One turn sends every row of this set to another row. A few are shown first. Where does it send the rows asked after them?
j920: [-17   4 -16   5  12  14  10  -1  18   4  -3  -3   4  -7   5  19  13 -28
   9 -14   0 -19   1  19  -7   7  -1  -3 -16  -4   7   8 -21]
j11: [ -5 -13 -18   2   5   8   0  -4  18   4  -1  10  -5  -4   8  22  21 -31
   3 -24  -1 -12  -5  15 -16   4   2  -5  -9  -5   9  11 -19]
j39: [ -4  25  -6   9   4  -6  22  16  -8  15   4  -8 -16 -18 -12 -19   2   4
  -3 -18 -20   2 -11   8   0   5 -18  -6  18  15 -11   8  14]
j626: [ -8  -7  -4  24  -6  13   2   8  -8   4 -18  19  -9 -16 -23   0 -20 -12
   8  -5 -16   3   6  -2 -16 -20  -3  -8 -13  14  -6  10   3]
j421: [  5  11 -14   9   0 -11 -22   5  -9  12  -3  27  11 -14  -7 -12   6  -6
  -8   6 -21   2   0 -17 -18 -11   6 -14  10   1  -3  12 -12]
j299: [-12  24   7  12  -5  -8  25   6   5  18  11 -15  -4 -17  -5 -15   7   3
 -18 -23 -22  -8 -10   3   3   4  -4 -10  14  11  -4  -8  15]
j942: [-13 -16  23  -8  15   3 -12 -14  -5 -12   0   4  -8 -10   4  -2  -3 -11
  -8 -15  -2   2  11   7 -17   0  -5   1 -14  -6  -9  10  16]
j713: [ 21  -8  -7   1 -23 -18 -10   4   6  13   8   5   5 -17  10  -1  10   3
 -12   9  -2  -7 -20   5  15   7  18 -13 -16  -5  -5   9 -14]
j887: [ 11   8   1 -19  15   2  -7   2 -21   9 -11   1  -4 -10  -7  -3  16 -10
 -28  -6  22   3  15   4  -2   7  11 -13  -8   8 -19  -1  13]
j955: [-13  -7 -10   4   2  15   6  -2  11   6  -3   3  -7 -14   2  28  19 -21
  -5 -12   0 -19   2  20 -10   9   0   3 -10 -13   7   4 -29]
j636: [ 20   2  -4 -17  16   1  -5  -1 -16  26  -1  -2   4 -14  -4  -7  12   0
 -24  -5  19  15   5  -5  -5  -7   9 -11  -3  11 -14 -10  13]
j720: [ -2  34  -4  10  -7   0  25  12  -4  17  12 -13  -9 -13  -4 -15  15   5
 -10 -19 -15  11 -15   2  -1   0  -5  -8  11   4 -15   3  15]
j838: [ 22  10   4 -18  16   4   4  11 -22  15  -8  10  -7 -11  -6 -10  11  -2
 -23 -12  20   2   3  -6  -3  -1  11 -19  -3   3 -20  -8   4]
j599: [ -7  28   4  12  -5 -10  24  11   0  22  11 -12 -13   3  -6  -8   6   4
 -16 -24 -11   2  -5   5 -15  -3 -13  -3  10  11  -4   0  19]
j592: [-12  25  -6  15  -3   5  24   8  -7  21  12 -20 -12  -7  -4  -9   2   5
 -13 -30 -16  -1  -9  11   5  -6  -4 -12  10  15 -11  -1  14]
j828: [ 17  16   1 -24   9  -3   4   8 -11  11 -16  -6  10 -14 -11 -20  22  -5
 -25  -5  12   6   3  -4  -4  -2  16  -6   3   5 -11  -1   3]
j984: [-18  -9   0  22 -12  18  13   0  -9  10  -9  13  -7  -9 -11   6 -16 -10
  17  -5 -12  -1  -5 -12 -14 -13  -1   4  -6  20   6  11   3]
j180: [ -7   7  -8  15 -14   7   4   1  24  -1  -2   4   0 -26  20  -3  17  -9
 -38  -7 -12  -3   0   2   0  -2   1  16   7   4   7  -5   5]
j480: [ -3  -9  -8  19   4 -17  22 -14 -10   2   0  -8   7   3  10  -5   3  -1
   0  -5  -8   4  -1   1  23  -8 -10 -25  -8   9  16  16  11]
j221: [ 24 -14 -11   3  -8 -13  -4   0   7  11   5   5   1  -4  27  -1   3  13
 -11  12  -4 -14 -15   4   7  14  16  -5  -9  -9  -5   3 -10]
j224: [ 18  25 -24   0  23   3  12  -5 -19   1   2  11  -1 -12  -6   7  -7  -8
 -16 -20   8 -16 -12  14 -12   7  -5  -3   3   3  19   9   2]
j97: [ -9   6 -18   8   1  10  10  -8   2   2  -3   8   3 -16  10  24  23 -20
   1 -29   0 -23   2  21 -12   6  -1  -2  -7 -12   7   8 -21]
j413: [ 23 -16 -11  -4 -21 -12 -16   0  -5   3  -2 -11   4 -18  16   0   4  -5
 -20  11  -6 -10 -11   0   9  11   5   2 -14 -12 -11   9  -9]
j502: [ 17 -22 -10  14  -9 -15  -3   6  -2   7   8  -1  10 -13   8  -4   1   5
 -13  11  -6  -8 -20   0  17   6  14 -11 -16 -17  -1  14  -8]
j951: [ 20 -18  -9  -1 -14 -17  -9   2   7   8   2   0  -1 -17  14   6   5   4
  -4  10 -15 -12 -15  -1  14  12   2  -9 -26 -12  -5   2 -10]
j532: [-12  -6  -7  22  -4  14  11   6 -10  -7 -13   7   9 -10 -11   0 -17 -11
  18 -20 -10  -6   4   1 -11 -10 -13  -1 -15  29  -2   7  -3]
j635: [ 23   6   3 -27   3   8  -2   5 -15  13  -9   0   5 -10  -3 -13  16  -5
 -26  -3  20   0   6   7  -4 -12   7  -8  -6   0 -16 -12   1]
j377: [-17  -8   2  32  -7  10   5  -2  -4   7 -17   7  -5  -6 -21   2 -12  -8
  15 -13 -12  -3  -1  -8 -17 -10  -2  -3 -24  13  -8   8   1]
j697: [ -4  -5  -6  12  13   6   5   4  12  -4  -1  -7   4 -15  15  21  20 -25
  11 -14  -9 -16   4  13  -6   0  -4   2 -16 -19   4  11 -18]
j897: [-12  -6  -5  22  -4  19   8  10 -15   5 -15  11   0  -2 -24  -1 -14  -7
   7 -14 -13  -7  -9 -11 -12  -7 -13  -1 -11  24 -12  15   2]

j838 goes to j592
j224 goes to j480
j697 goes to j413
Now these:
j502 goes to j887
j221 goes to j636
j635 goes to j720

One turn sends every row of this set to another row. A few are shown first. Where does it send the rows asked after them?
j143: [  0  19 -11  -1   7   9   1  -9   2  24   9  16]
j899: [-17   6  -7  16 -15  -2 -13   0 -19  14  -3  -6]
j645: [  0  -9  12   8   6  16 -15 -18  14 -17 -14  10]
j584: [ -8  -7  -6  36   6  12  -6 -13   5  -6  -6  15]
j762: [  1  -3   6   4   4  21 -15 -18  12 -19 -16  13]
j878: [ -4  -4 -17  23 -11  -1  -6 -19  11 -13  12  -3]
j274: [ -3  -9  15  -1 -19   9  -8   9 -14  -4 -18   1]
j324: [-2 15 -7  4 10  4  2 -8  2 27 12 12]
j150: [ -3   7  -4  -4 -23  -1  -6 -23  11   2 -24  11]
j265: [  2  21   0  -4 -16  -8  13  -7  13  15  -1  13]
j724: [ -8  -8  17   0 -15   7 -12   6 -16  -6  -8  -9]
j631: [ -9  -4   1   3 -16   4 -14  15  -6  -6 -14 -14]
j919: [-11  -9  -9  33   2   4 -14 -17   4  -9  -6  16]
j558: [-20  18 -12  25   9   2 -11  -1  -3  12  -6  11]
j75: [ -5   0 -10   9 -14   1   5  -5  11 -18  21  -7]
j837: [-13   5  -9   8 -14  -2 -12  15 -11  10  -7 -12]
j970: [-12  16   5  -5 -23  -4   6 -24   7   0 -11  14]
j597: [-12  15  -9  29  10   9  -9   0  -2  17  -9   9]
j507: [ 1 -4 14 -5 10  8  8  5 -2 12 16  8]
j983: [ 3 16 -8 -1  5  3  0 -7  2 27  9 15]
j536: [  2  11  -1 -16 -22  -3   2 -15   8  15 -12  11]
j695: [ -3   0  23  -5   8  15  -3  11   2 -10  -8   6]
j624: [  3  -5   8   6   1  15 -17 -17  14 -17 -18  12]
j301: [  5  -3  10  11   5  22  -8 -18  14 -11 -19  16]
j20: [  7  -5  -1  -1 -10   2   7  -4   8  -6  26  -5]
j901: [ -4  25   5  -7 -15  -8   6 -14   7  17  -2   8]
j902: [-15  16 -13  27   6  -2 -13  -2  -2  16  -6  10]
j281: [ 12  -8  -6   0 -11   7   7   8   6  -6  19  -5]
j745: [  0  -6 -23  26 -13   3  -8  -8   8 -11   6  -2]
j366: [ -6  11  12   1 -18  -2  -6 -24  14 -10 -20   8]
j345: [ 5 15 -5  6  8 12  6 -8  4 26  4 18]
j556: [ 5 -7 12 -5  5  5 10  7 -2  9 18 13]
j508: [-15  -7  -5  31   7   7 -15 -18   4  -7  -9  12]
j725: [-13   6  -9  16 -18  -1  -8   3 -19  19 -12   3]
j821: [  2  -1  23   3   8  21  -3  11   1  -5 -11   6]
j323: [-11  16   7  -7 -23  -5   8 -23   8   1  -9  14]
j810: [-15 -10  -8  30   4   9 -10 -17   2 -11  -5  18]
j142: [  2  -3  25  -5   5  11  -7  12   4 -11  -9   5]
j200: [ -6 -10 -17  19 -16 -10   6  -9  13  -9  12   4]
j844: [ 6 -6 10  4 10 14 14  7  0  9 15 14]
j990: [-15   2  -1   1 -20  10 -15   2 -21   1  -8 -10]
j790: [ 0 -4 26 -8  8 14 -4  5  5 -6 -7  4]
j465: [ -6   2 -12  12 -13   0   4  -6  10 -17  21  -7]
j144: [-17  15 -10  26  10   1 -13 -11   0  18  -5   9]
j51: [-13   3  -3   1 -20   9 -14   3 -21   4  -6 -10]
j893: [ 0 -7 10 -4  8 10 13  5 -3  8 18 15]
j497: [  1 -15  -5   4 -15  -6  12  -1  14 -11  16   2]
j123: [  0   9   5   8 -19  -2   0 -18  21 -14 -21  13]

j902 goes to j919
j301 goes to j821
Now these:
j143 goes to j558
j724 goes to j20
j51 goes to j465
j745 goes to j123
j631 goes to j497
j508 goes to j645

